Each path below is one point turned by a fixed rotation once a step. After each direction that follows a path, write how fast that rotation turns it, in deg/step (0 if it stays still).
Each turn is a multiple of 5 degrees from 10 to 175, or 0.
Each row of a path follows its step; steps can be skipped.
Rotation 1:
step 7: -3.17 +2.43 -0.40 +0.98 +1.89 +1.46 -0.78 +0.54 -2.80 +1.50 +0.93 -0.81
 +1.49 -2.91 +0.76 -0.71 -0.28 -0.13 -5.02 -1.14 +1.98 +2.63 -2.68 +4.51
 -2.38 +2.50 -1.22 -0.14 -3.83 -2.25 -2.22 -2.49 -3.06 +2.30 +0.57 +1.94
 -0.99 +1.63 -3.63 -3.83 +1.21 -1.40 +4.16 +0.83 -1.04 -0.05 -3.40 +2.10
 -1.27 +2.92
step 8: -1.02 +0.07 +4.93 +0.82 -1.92 -0.05 -4.25 -1.82 +1.25 -1.61 -1.20 -0.61
 -0.62 +1.29 -2.40 -0.21 -1.47 +1.24 -3.95 +3.18 +1.29 -0.96 -3.52 -4.06
 +2.16 +0.43 -0.28 +1.84 -1.69 -1.59 +2.80 +4.62 -1.99 +0.58 +3.46 +0.09
 +3.36 -1.31 +4.23 +2.46 +0.81 +0.06 -1.83 +0.08 -0.83 -0.96 +3.12 +1.09
 -0.26 +3.45
step 11: +2.48 +0.36 +0.28 +0.25 +2.06 -2.61 -0.89 -2.62 -1.03 +0.33 +1.63 -3.24
 -0.84 -2.03 +4.01 +2.24 +0.43 -0.60 +0.00 -2.42 +1.61 -3.31 +2.60 +0.06
 -0.79 -1.18 +1.44 -7.35 -1.02 -1.72 -2.38 +4.02 -4.24 -3.24 -2.67 +0.97
 -1.65 +0.57 -0.33 +0.58 +4.11 -0.60 +2.64 -2.33 +1.56 -1.48 +0.07 +1.26
 +0.53 -0.16
step 12: +0.67 +4.61 +0.58 +2.78 +0.07 +2.11 +0.98 +0.48 +2.52 +1.10 -3.12 -2.83
 +3.85 -0.53 -1.95 -1.56 -0.25 -2.37 -3.30 -0.33 -2.14 -2.20 -1.40 -1.56
 -2.94 +2.18 -1.25 -0.07 -0.51 +2.32 -1.06 -0.25 -1.33 -0.01 +1.53 +0.86
 +3.87 +2.11 -3.85 +3.27 -3.64 -3.39 -4.39 -1.50 -1.94 +0.02 +0.59 -2.90
 +2.73 -1.26
step 16: -0.04 -1.06 +0.04 -2.74 -2.69 -2.65 -2.99 -0.72 +1.57 -0.60 -1.76 -1.88
 -0.48 +0.92 -6.22 +0.46 -1.55 -0.68 -1.35 +0.99 -0.22 +1.37 -0.26 -0.53
 +4.26 -1.12 +2.16 -1.58 -0.24 +0.58 -0.36 +0.78 -5.74 -3.57 -0.02 -3.03
 +1.37 +4.22 +1.54 +1.06 -2.80 -1.90 -2.80 +1.16 -1.53 -3.38 -1.43 +2.03
 -2.72 -3.01
step 25: -0.44 -2.00 +1.91 -2.97 +5.78 -2.59 -2.23 -1.09 -2.80 +0.55 -1.93 -0.73
 +3.36 +2.28 -0.68 -0.68 +3.11 +2.81 +2.41 +4.07 +2.23 -0.98 -1.91 -0.59
 -0.91 -0.98 -1.72 +2.05 +2.38 +1.00 +1.81 -3.26 +4.41 +2.48 -0.45 -1.56
 +0.54 -2.46 +0.11 -0.08 -1.18 -3.58 -0.73 +3.79 -1.78 +1.42 +3.09 +0.77
 -0.67 +2.17
step 31: -0.35 -2.09 +2.43 +3.56 +1.65 +0.58 +2.40 +4.10 +3.10 -1.54 -1.54 -0.83
 -0.60 -3.22 -3.91 -1.56 +4.84 +3.53 -0.33 -1.33 +2.40 -1.42 -1.65 -1.61
 +0.33 -2.59 -0.56 -0.81 +1.39 -1.05 -0.40 +2.36 -2.66 +0.34 -1.33 +1.90
 -1.49 -2.04 -0.48 +1.38 +6.04 -0.28 -1.21 +2.59 +0.63 -1.42 -1.46 -4.51
 +0.78 -1.34
-1.18 +0.00 +1.38 -0.10 +0.61 +1.07 -0.75 -0.21 -0.23 -0.13 +0.77 +0.94
 +0.13 +0.15 -0.70 +0.84 +0.20 -0.87 +0.15 -1.18 -1.31 -0.67 -0.24 +0.28
 -0.12 -1.23 +0.70 +0.50 +0.05 +1.30 +0.22 +0.19 -0.63 +0.55 -0.74 +0.31
 -0.01 +0.21 +0.39 +0.13 -0.22 -0.35 -0.11 +0.55 +0.26 -0.38 +0.56 -0.29
 +0.57 +0.28 : 175
+0.25 -0.07 -0.95 -0.51 +0.91 -0.36 +0.00 +1.09 -0.15 -0.96 -0.42 -0.07
 -0.72 -0.71 -1.12 +1.09 +0.47 +0.65 +0.23 -0.46 -0.20 -0.10 +0.75 +0.09
 +0.43 -0.80 -0.76 +0.26 -0.49 +0.24 -0.46 -0.29 -0.80 +0.78 +0.95 +0.38
 +0.38 -0.63 -1.07 -0.26 -0.92 -0.40 -0.30 +0.92 -0.47 +0.66 -0.70 +0.36
 -0.91 +0.40 : 120
-0.27 -0.80 -0.65 +1.12 -0.10 +0.71 -0.28 +0.75 +0.36 +0.66 +0.46 +0.12
 -1.06 -0.45 -0.09 +0.19 -0.14 -0.38 -0.41 +0.29 +0.81 -0.86 -0.32 -0.88
 -0.86 +0.12 +0.58 +1.31 -0.61 -0.15 -0.18 -0.96 -0.28 +0.16 -0.23 -0.29
 -0.93 +1.00 +0.10 -0.45 -1.05 -0.62 +0.68 -0.83 -0.35 +1.00 -0.12 -0.79
 -0.25 -0.71 : 130
+0.95 +0.26 +1.17 -0.47 +0.23 -0.36 -1.46 -0.12 +0.10 +0.06 +0.05 -0.55
 +0.74 +0.40 -0.86 -0.44 -0.31 +0.84 +0.26 +0.15 -0.46 -0.58 +0.34 -0.45
 +0.74 +1.34 -0.34 +0.97 +0.25 +0.05 +0.78 -1.04 -0.90 +0.46 -0.29 +0.87
 +0.27 +0.46 -0.03 +0.83 -0.44 +0.12 -0.56 -1.35 +0.43 +0.24 -0.51 +0.41
 -0.16 -0.40 : 90
+1.01 -0.50 -0.98 +0.27 +0.48 +0.32 -0.19 -0.22 +0.30 -0.63 +0.51 +1.41
 -0.27 +0.33 +0.56 +0.31 -0.77 +0.76 -0.20 +0.16 +0.57 -0.31 -0.87 +0.32
 +0.96 -0.23 +0.03 +0.06 +0.02 +0.76 -1.00 +0.69 -0.26 +0.29 +0.26 +0.39
 +0.91 +0.33 +0.65 +0.50 +0.20 -0.57 +0.48 -0.68 -0.03 -0.78 +1.10 +1.32
 -0.49 -1.18 : 135
+0.26 +0.79 -0.47 +0.15 -0.54 +0.18 -0.86 -0.20 -0.83 +0.05 +0.02 -0.25
 -1.65 +0.20 -0.90 -0.51 +0.02 +0.47 -0.10 -0.11 -0.32 -0.08 +0.28 -0.77
 +1.19 -0.46 -0.05 +1.22 -0.69 -0.19 -0.79 +0.27 +0.36 -1.51 -0.57 +0.11
 -0.95 -0.79 +0.02 +0.14 +1.29 -0.55 -0.32 +0.13 -0.23 -0.30 +0.03 +0.33
 +1.09 +0.19 : 140
+1.06 +0.72 -0.27 +0.27 -0.52 +1.10 +0.52 -0.01 +1.62 +0.27 +0.34 -0.05
 +0.33 +0.36 -0.21 -0.47 -1.71 -0.53 +0.08 -0.63 -0.56 +0.18 -0.08 +0.78
 +0.06 -0.57 -0.34 +0.53 -0.01 +0.57 -0.32 -0.45 +1.19 -0.05 -0.38 +0.27
 +0.24 +0.55 -1.15 -0.97 -0.44 +0.45 -0.27 -0.14 -0.54 +0.09 -0.90 +0.75
 +0.30 +0.74 : 125
-0.94 -0.51 -0.94 +0.74 +0.37 -0.89 -0.87 +0.43 +0.00 +1.24 +0.15 -0.77
 -0.24 -0.40 -0.43 +0.66 -0.01 +0.61 +0.18 -0.22 -0.72 +0.93 -1.76 +0.24
 -0.12 +0.11 +0.06 +0.16 +1.09 -0.18 +0.04 +0.12 +0.25 -0.56 -1.28 +0.03
 +1.32 -0.53 -0.57 -0.50 -0.44 +0.40 -0.33 +0.07 +0.62 +0.00 -0.08 +0.36
 +0.18 -0.67 : 115
Rotation 2:
step 3: +0.05 -5.22 -0.09 -3.15 -0.52 +1.97 +0.03 +1.34 +1.93 +0.49 +0.73 -1.80
 -3.21 -1.40 +2.38 -1.29 -0.77 -2.71 -0.61 +0.96 -1.08 -2.97 +0.45 +1.01
 -3.05 +2.07 -0.77 +1.02 -1.28 +1.84 +4.99 +4.60 -0.59 -2.10 -0.93 -0.20
 -0.40 -4.52 -3.25 -1.14 -0.59 +1.64 +0.09 +0.18 +1.89 -1.98 +0.51 -1.79
 +1.31 -3.12
step 8: +2.57 +0.97 -4.81 +1.49 -3.13 -0.67 -0.25 +2.09 -1.55 +2.19 +1.20 +0.39
 -3.39 +1.44 +4.26 +0.35 -0.50 -0.53 -2.46 +0.49 +0.56 +0.07 +0.92 +0.38
 -0.53 +2.18 +1.94 -1.98 +1.16 -1.13 -3.56 -3.66 +3.85 -3.69 -1.97 +0.90
 -0.45 -2.69 -1.62 -3.14 -1.44 +0.92 +0.10 +0.53 -0.84 -3.16 -1.15 -2.01
 -0.96 -1.28
step 10: -1.79 -1.74 -2.50 -1.43 +0.15 +1.82 -2.04 -0.31 +0.96 -1.08 +0.08 +0.32
 +2.16 -0.58 +5.82 -2.66 +0.40 -3.27 -1.40 +3.08 -1.10 +2.44 +0.24 +2.33
 -5.00 -3.35 -1.19 -0.05 -0.41 +1.07 +0.92 +1.39 +0.49 -0.34 +4.09 +1.07
 +2.50 -0.68 +0.18 -1.60 +1.99 +0.62 +0.84 +0.38 -0.03 -2.60 +3.31 -1.44
 +1.67 +3.26
step 11: +2.95 -2.30 +0.24 -0.86 +0.08 -0.91 +0.12 -0.07 -1.79 +6.46 -1.33 -0.45
 -2.46 -1.12 -3.27 +1.84 -2.52 -0.09 +2.04 +1.72 -0.63 -0.22 +3.45 -1.19
 +1.67 +0.77 -1.14 +1.60 -6.62 -0.93 +1.71 -1.21 +1.16 -2.33 -3.15 +0.13
 -0.26 -1.30 +1.83 -2.16 -0.05 +0.06 -0.16 +0.72 +0.52 -1.38 -2.42 +2.00
 +1.65 -3.41
step 14: -5.78 -2.57 +2.88 +0.41 -1.12 -0.90 +1.40 -2.08 -1.26 -3.28 +0.06 +0.46
 -0.77 -0.78 -4.09 +3.00 -2.63 -0.37 -0.68 -1.88 +0.24 -2.44 +3.48 -0.42
 -0.25 +1.48 -1.47 -0.02 -3.62 -3.42 -2.43 -0.37 -2.24 +0.74 +1.60 +0.17
 +0.65 -1.76 +0.13 +1.26 +0.33 +0.29 +1.70 +0.69 +5.15 +1.35 +0.85 -0.35
 +2.05 -3.03
step 15: -0.26 +3.37 +0.58 +1.38 +0.60 -1.09 +1.37 +1.55 +2.83 +0.04 +1.36 +1.49
 -1.61 -1.58 +1.36 -2.65 +6.72 -1.34 -0.43 +2.13 +4.08 +1.39 -1.77 +4.23
 -0.21 -1.02 +0.25 +0.37 +0.20 +0.42 -0.49 -2.58 +4.77 -2.56 -0.64 +0.43
 -3.97 -0.85 -3.63 -0.30 -0.89 -1.80 +2.31 -0.94 -0.87 -0.47 +1.42 +1.28
 -0.60 +0.70
step 33: -4.24 +0.83 -1.85 -1.91 +0.49 +3.05 -0.94 +0.32 +1.94 +1.23 +2.34 +0.37
 -2.98 +0.90 +1.29 +2.14 -2.36 -0.94 -1.45 -0.16 +3.40 +0.15 -0.39 -1.98
 -1.29 +0.42 +1.21 -2.53 -1.88 -0.77 -3.15 -2.22 +3.87 -4.06 +0.60 +1.19
 -1.05 -0.76 -0.14 -0.18 -3.26 -1.31 -0.43 -0.35 -4.67 -0.17 +3.87 -1.70
 -0.74 -3.51
-0.39 +0.15 -0.28 +0.08 +0.04 +0.24 +0.11 +0.36 +0.07 -0.06 +0.27 -1.29
 -1.52 -0.26 -0.37 +0.92 -0.49 -0.57 -0.37 +0.80 +0.30 -1.08 +0.93 -1.17
 -0.56 +0.47 +0.27 +0.55 +0.09 +0.26 -0.38 +0.46 +0.23 -0.48 -0.03 -0.86
 -0.39 +0.60 +0.55 +0.48 +0.01 +1.42 +0.73 -1.22 +0.63 +0.03 -0.89 -0.05
 -0.31 -0.83 : 130
+0.05 -0.22 -0.58 -0.94 -0.51 -0.36 +0.32 +0.44 -0.03 -1.31 -0.10 +0.61
 -0.28 -0.63 -0.74 +0.61 +0.18 +0.69 +0.02 -0.77 -0.43 +0.23 -0.24 -0.42
 -0.87 -0.54 -0.06 -0.07 +0.25 -0.53 +0.74 +0.47 +0.13 +0.01 -0.05 -1.03
 +1.50 -0.73 -0.72 +1.00 -0.12 +0.10 +0.65 +0.63 +1.06 -0.82 -0.36 -1.48
 +0.03 +0.51 : 160
+0.62 -0.30 +0.23 +0.64 -0.79 -0.61 -0.43 +0.42 -1.18 -0.24 -0.30 -0.76
 +0.39 -0.40 -0.59 -0.60 +0.29 -0.70 +0.94 +0.50 +0.61 +0.14 -0.34 +0.44
 +1.06 +0.67 -0.25 -1.43 +0.13 -0.24 -0.20 +1.10 +0.79 +0.44 -0.47 +0.11
 -1.15 +0.64 -0.30 +0.53 -0.76 +0.22 +1.05 +0.39 +0.27 -1.00 +0.02 -0.48
 -0.73 +0.36 : 110
-0.15 +0.65 +0.65 +0.06 +0.11 -0.01 +0.18 -0.41 +0.32 -0.28 -0.73 -0.33
 -0.39 -0.20 -0.62 -0.52 +0.04 +0.80 -0.03 +1.42 -0.05 +0.50 +0.17 +0.03
 +0.73 +0.70 +0.39 +0.32 -0.83 -0.78 +0.36 -0.60 +1.20 -0.68 -0.31 +0.21
 +1.12 -1.01 +0.06 -0.41 -1.01 +0.85 +0.18 -0.11 +0.48 -0.48 +1.80 +0.41
 +0.61 -0.71 : 100
+0.42 +0.06 +0.44 +0.09 +0.51 +0.28 -1.04 +0.25 +0.56 +0.50 +0.34 +0.32
 -0.59 +0.04 +1.00 -0.15 +0.35 +0.17 +0.85 -0.17 +1.58 +0.03 -0.46 -0.93
 +0.80 -1.10 +0.06 -0.32 -0.42 -0.34 +0.15 +0.54 +0.21 -0.11 -0.70 -0.70
 -0.15 -0.40 -0.47 +0.21 +1.64 +0.83 -0.26 +1.26 +0.25 +0.28 +0.23 -0.29
 +0.30 -1.35 : 85
+0.57 -0.77 +0.21 -1.10 -0.54 +0.82 -0.28 -1.22 +0.25 +0.97 -1.83 -0.83
 +0.21 +0.14 +0.30 -0.13 +0.18 -0.80 +0.86 -0.50 +0.14 +0.47 +0.03 -0.25
 +0.23 -0.05 -0.07 +1.16 -0.36 -0.69 +0.50 +0.72 -0.19 +0.20 +0.85 -0.02
 +0.80 +0.56 -0.77 -0.97 -0.06 +0.30 +0.27 -0.50 -0.08 -0.65 -0.98 +0.17
 +0.05 +0.10 : 40
-1.06 +0.96 -0.34 +0.08 -0.64 +0.49 -0.66 -0.04 -0.51 -0.70 -0.75 +0.11
 -0.25 -0.55 +0.70 +0.33 -0.48 +0.95 +1.59 -0.25 +0.09 -0.05 +0.10 +0.52
 -0.53 +0.53 +0.87 +0.51 +0.27 +0.26 -0.54 -0.10 -0.24 -1.00 +0.21 +0.39
 -0.53 +0.39 +0.36 +0.67 +0.08 +0.23 +0.29 +1.10 -1.06 -0.84 -0.49 +0.49
 +1.51 +0.19 : 175
+0.60 +0.40 +0.02 -0.47 -1.59 -0.13 +0.83 +0.10 -0.11 +1.02 +0.25 -0.61
 -0.57 -0.36 +0.17 -0.46 +0.53 +0.60 +0.80 -0.39 -0.99 -0.56 +0.13 +1.34
 -0.35 -0.54 +0.06 +0.55 +0.06 +1.02 +0.63 -0.69 +0.40 +0.31 -0.60 +0.15
 -0.38 +0.53 +0.13 -0.13 +0.92 -0.74 +0.63 -0.26 +0.96 -0.07 +0.62 -0.39
 -0.02 -1.44 : 90
